a = [-18  40 -11 -21 -15  -6 -29  32  78 -40  16]
The maximum -> 78
Which number is the entry at the centre? -6

Read these off the table that follows.
1) Report the maximum.
2) Report the entry directly below 20.
3) Report the smallest entry in the first row.
4) Report the entry directly above the largest entry.
5) Report the last entry in the row that holds the largest entry.
6) Report the entry just left of 22.
7) Report the 3rd entry in reading order.
8) Report the entry just right of 16.
[[ 24  26 -23  31 -20  12  22 -13 -44 -32  16   5 -33  24  -4   3]
 [ -5 -20  24  15  53  55  62  55 -20 -13 -27 -13  -8  20  24  21]
 [ -3   3  49  37  47  32  32  47   8   1  -5  -5  18   5  69  48]]
1) 69
2) 5
3) -44
4) 24
5) 48
6) 12
7) -23
8) 5
